Each row has a name. After each piece below comes the name of the row it's from, unless a question asks for something else. Each question is about the rows just above it.

[-6.08  1.03  1.24 -4.64 -0.31  2.35 -5.36 -8.75  3.27  1.65 -3.79  1.18
 -7.25  1.91  3.25  3.35  4.03  0.22  1.09 -0.03  0.96 -0.05 -5.58 -3.38]  nota
[ 1.86  1.53 -0.44  1.75  2.09 -6.40  2.53 -7.25  1.18 -8.75  3.27  0.70
  1.65  0.26  1.91 -6.64 -0.19  1.90  1.65  2.57  1.16  1.02  4.45  1.60]  Silu
[ 1.86  1.53 -0.44  1.75  2.09 -6.40  2.53 -7.25  1.18 -8.75  3.27  3.25
  1.65 -3.79  1.91 -6.64 -0.19  1.90  1.65  2.57  1.16  1.02 -3.23  1.60]  nid
[-6.08 -3.71  1.24 -4.64 -0.31  2.35 -5.36  2.37 -2.18  0.95 -2.71  0.11
  2.70  0.69 -1.81  3.35  4.03 -1.61  1.09 -0.03  0.96  0.95 -5.58 -3.38]  febak
find: [2.57 1.16 1.02 4.45 1.60]
Silu
[1.16] with +1 step of 0.01 on every entry:
[1.17]
The row with [-7.25  1.91  3.25] is
nota
[-7.25  1.18 -8.75  3.27  3.25  1.65 -3.79  1.91] is in which row?
nid
Move every entry of [-6.64] by -1 step of 0.01.
[-6.65]

[-3.02  4.97  1.63 -1.90  1.19  5.79  2.56] -> tiv
[-3.02  4.97 -6.46 -2.55 -2.57 -3.47 -7.35] -> nav
[ 0.73 -5.57  0.95 -1.90  1.19  5.79  2.56] -> Zuba
[-7.53 -2.83 -0.07  1.08 -4.09  8.08 -4.17] -> Gubad
[-3.02  4.97 -6.46 -2.55 -2.57 -3.47 -7.35] is in which row?
nav
Which row holds [-0.07  1.08 -4.09]?
Gubad

[ 1.96  6.03 -7.23 -4.15 -2.97] -> zigu
[-0.12  6.03 -4.15 -7.23  0.26] -> vegen
[ 0.68 -1.96  7.86  3.59 -5.38] -> Dez
[-1.80 -1.70  6.20  5.34 -1.25] -> vara
[ 1.98 -1.84 -3.60 -1.20  1.13] -> kada
find: [ 6.03 -4.15 -7.23]
vegen
Move every entry of [-7.23] by +1 step of 0.01.
[-7.22]
Shift each entry of [6.20 5.34] by -1 times 0.01:
[6.19 5.33]

[ 0.81 -0.87 -1.03  1.25  2.48 -1.43] = mirog
[ 2.08 -0.87 -1.03  1.25 -2.88  5.28] = soron
[0.71 0.84 2.69 0.76 0.98 1.82] = Nup
[4.55 0.35 3.39 6.51 4.82 3.71] = Borin
[ 1.67  1.30 -0.05  0.99  0.01  1.44] = Tusag
[4.55 0.35 3.39 6.51 4.82 0.98] = lib
[ 2.08 -0.87 -1.03  1.25  2.48 -1.43] = Gita
[-1.43  0.08 -5.68 -3.70 -2.26 -1.42] = Vugo
[4.39 0.87 8.88 7.30 5.74 3.32] = bules
Shift each entry of [-1.03  1.25  2.48] by +1 times 0.01:
[-1.02  1.26  2.49]
Move every entry of [ 1.30 -0.05] by +1 step of 0.01.
[ 1.31 -0.04]
Shift each entry of [2.48] by -1 times 0.01:
[2.47]
Move every entry of [-0.87 -1.03  1.25  2.48] by -1 step of 0.01.
[-0.88 -1.04  1.24  2.47]

[ 4.70  5.00 -3.02 -2.38 -0.06  0.08  0.89 -1.31] = Vobug
[-5.75  4.00  2.56  8.16  2.64  0.65 -4.47  0.67] = big
[-2.50  4.41 -3.52  7.79 -0.30  3.69 -4.52  2.09] = Magiz
[ 0.91  8.72 -4.46  2.63  0.15  3.86 -2.28 -3.08] = nebi
[ 0.45  8.74 -3.13  1.97  0.78  3.38 -3.85 -3.13] = lonip
find: [ 4.00  2.56  8.16  2.64  0.65 -4.47  0.67]
big
Shift each entry of [-4.46  2.63  0.15  3.86] by -1 times 0.01:
[-4.47  2.62  0.14  3.85]
find: [ 2.64  0.65 -4.47]
big
[ 4.41 -3.52] with +1 step of 0.01 on every entry:
[ 4.42 -3.51]
find: [-3.52  7.79 -0.30]
Magiz

[-2.12 -0.56  3.28  8.10 -4.03  8.89  0.50 -5.87 -5.57] -> sizir
[ 1.71 -0.84 -0.69 -1.20 -0.51 -1.21 -0.56  7.61  1.27] -> zed
[ 1.71 -0.84 -1.20 -0.69 -0.51 -1.21 -0.56  3.27  1.27] -> lura
[ 1.77 -0.53  1.22 -4.01 -0.48 -4.16 -0.26 -2.51  2.30] -> dite
[ 1.71 -0.84 -1.20] with +1 step of 0.01 on every entry:
[ 1.72 -0.83 -1.19]
The row with [-0.84 -0.69] is
zed
[-0.69 -1.20 -0.51] is in which row?
zed

